In the data rows, 128 means zero.
The table:
[118 156 142 176  99 113 122 132  38 131  72 120]
[122 129 120 136 131 143 100 136 134 132 110 135]
[151 113 120 109 166 161 127 123 173 130 167 171]
[138 104 108  79 155 145 126 123 225 120 182 135]
[123 148 137 164 109 125 117 132  70 127  80 124]
[127 135 116 142 162 185  66 169 145 148  86 157]
[100 158 137 176  82  97 113 134  40 131  52  96]
[ 90 138 140 140  69  36 160 110  89 119 107  49]
[114 121 113 111 131 131 107 135 168 129 130 124]
[156 111 122 105 175 169 126 126 190 138 173 173]
[149 125 120 128 176 206  80 163 152 141 114 179]
[145 104 106  96 172 181  88 135 218 134 158 168]
[128 105 142 102 116  80 192  98 146 117 184 104]
[120 126 122 132 134 138 101 140 141 134 109 134]
[142 134 135 139 137 136 141 123 108 131 136 147]
[117 126 118 109 118 117 128 123 149 125 136 111]
[122 114 112  97 137 129 121 127 183 127 153 120]
[ 80 141 114 132  89  70 102 136 135 131  78  56]
[148 111 117 106 175 172 104 139 197 134 158 168]
[114 145 132 160 104 124 106 138  72 132  77 122]
[105 136 122 135 107 114 109 133 115 128  97 108]
[102 143 128 146  92 100 117 129  92 125  91  92]
[139 102 108  75 153 144 128 122 222 120 185 135]
[102 101  88  88 157 140  70 158 255 138 131 113]
[100 164 148 173  57  63 162 118   1 118  72  66]
[130 147 147 158 111 108 150 116  46 129 104 127]
[123 141 132 155 119 130 112 135  95 130  89 135]
[134 145 145 160 117 124 137 129  61 131 105 134]
[174 118 141 122 185 209 132 149 135 135 163 200]
[118 151 141 176 103 114 124 132  39 132  70 120]
[130 120 119 103 129 127 139 119 163 120 162 123]
[150 135 129 140 165 195  95 160 118 135 115 179]
[119  99 118  74 128  90 148 108 225 117 183  94]
[130  96  96  76 162 154 110 131 242 125 178 143]
[131 106 108 101 162 165  89 140 216 135 142 153]
[114 123 115 118 124 128 105 132 157 128 119 119]
[116  95  99  71 149 103 116 126 255 127 173  98]
[176 108 149  91 159 147 186  98 154 112 216 171]
[129 142 138 154 119 131 122 130  77 132  98 135]
[108 148 118 173 125 150  73 166  94 150  41 127]
[135 102 110  81 155 143 129 124 217 124 183 132]
[133 141 143 153 113 110 151 116  66 127 119 129]
[ 86 148 113 171 101 110  71 163  94 149  32  94]
[121 113 110  95 144 135 120 130 197 127 155 121]
[151  99 147  90 134 112 191  95 165 108 210 128]
[ 96 112 103  95 121  92 105 132 212 128 125  79]
[158 101 115  81 174 161 135 117 221 126 203 174]
[ 94 114  99 114 137 125  74 159 207 140 101  92]
[185 105 140 102 202 216 144 138 170 131 198 213]
[134  88 115  65 145 101 158 105 241 114 210 113]
[121 108 107 105 152 152  95 137 203 132 140 144]
[149 121 159 118 114 102 203  96  99 107 182 119]
[149 162 181 174  81  89 202  96   0 110 115 122]
Each row is a point on one of a few hidden curves, and its group is its curve. There are 2 groups. The rows also spread widely along one direction, which tells nothing about the groups.
More rows, each followed by its group:
[135 113 118  94 142 135 142 122 185 122 177 135] -> Yr
[ 97 162 144 167  59  66 153 120  16 118  71  66] -> Yr
[116 165 157 181  72  76 166 115   0 125  86  98] -> Yr
[110 141 109 156 135 153  62 162 140 149  61 133] -> Bh
[141 131 132 137 139 143 127 128 113 133 127 146] -> Yr
[ 98 159 142 164  61  71 145 123  25 123  73  69] -> Yr
[117 151 145 161  84  83 165 114  40 122 105  95] -> Yr
[103 138 125 146 108 118 105 133 104 132  86 114] -> Yr
[125 162 154 184  90  97 151 120   0 129  78 115] -> Yr
[144 152 180 160  78  77 213  94   0 108 134 108] -> Bh
[140 111 119  94 146 133 143 115 184 121 175 138] -> Yr
[134 100 105  92 168 164  88 141 230 138 153 154] -> Yr
[143 128 137 132 132 125 152 116 110 128 144 137] -> Yr
[120 149 149 159  87  89 168 112  44 126 108 102] -> Yr
[184 110 139 105 186 201 149 127 146 125 191 205] -> Bh
[143 119 131 108 141 132 147 119 156 126 170 137] -> Yr
[122 155 154 170  83  86 164 113  18 126  96 105] -> Yr
[ 94 155 136 165  73  82 131 128  45 127  67  80] -> Yr
[128 115 116  98 137 131 130 123 185 123 158 124] -> Yr
[152 116 128 112 148 144 144 114 160 126 170 154] -> Yr
[139 134 139 142 130 124 147 122  90 129 132 139] -> Yr
[158 109 120 103 177 171 124 131 193 135 178 173] -> Yr
[103 146 132 154  95 103 110 137  79 129  80  97] -> Yr
[119 147 145 156  88  90 164 115  47 123 111 106] -> Yr
[134 142 139 154 127 133 130 127  82 132 106 138] -> Yr
[178 111 144 105 170 177 171 105 137 118 198 190] -> Bh
[164 126 137 129 179 204 110 154 128 131 138 189] -> Bh
[144 121 132 112 137 129 149 119 144 126 162 139] -> Yr
[136 135 131 146 135 140 120 133 105 133 109 143] -> Yr
[112 123 113 114 128 127 112 132 162 125 129 115] -> Yr
[134  99 102  95 174 175  91 140 232 135 158 165] -> Yr
[122 160 150 185  92 105 138 127  11 129  67 117] -> Yr
[111 134 121 124 112 111 123 129 129 126 116 101] -> Yr
[158 103 120  93 176 167 131 122 200 133 190 173] -> Yr
[109 160 144 186  77 102 115 135  15 131  46  98] -> Yr
[126 129 128 124 113 110 150 117 118 119 142 112] -> Yr
[128 134 136 130 111 105 155 113 104 123 136 115] -> Yr
[120 117 112 112 140 139  96 135 177 129 126 132] -> Yr
[ 89 136 110 151 114 117  68 167 131 146  51  99] -> Bh
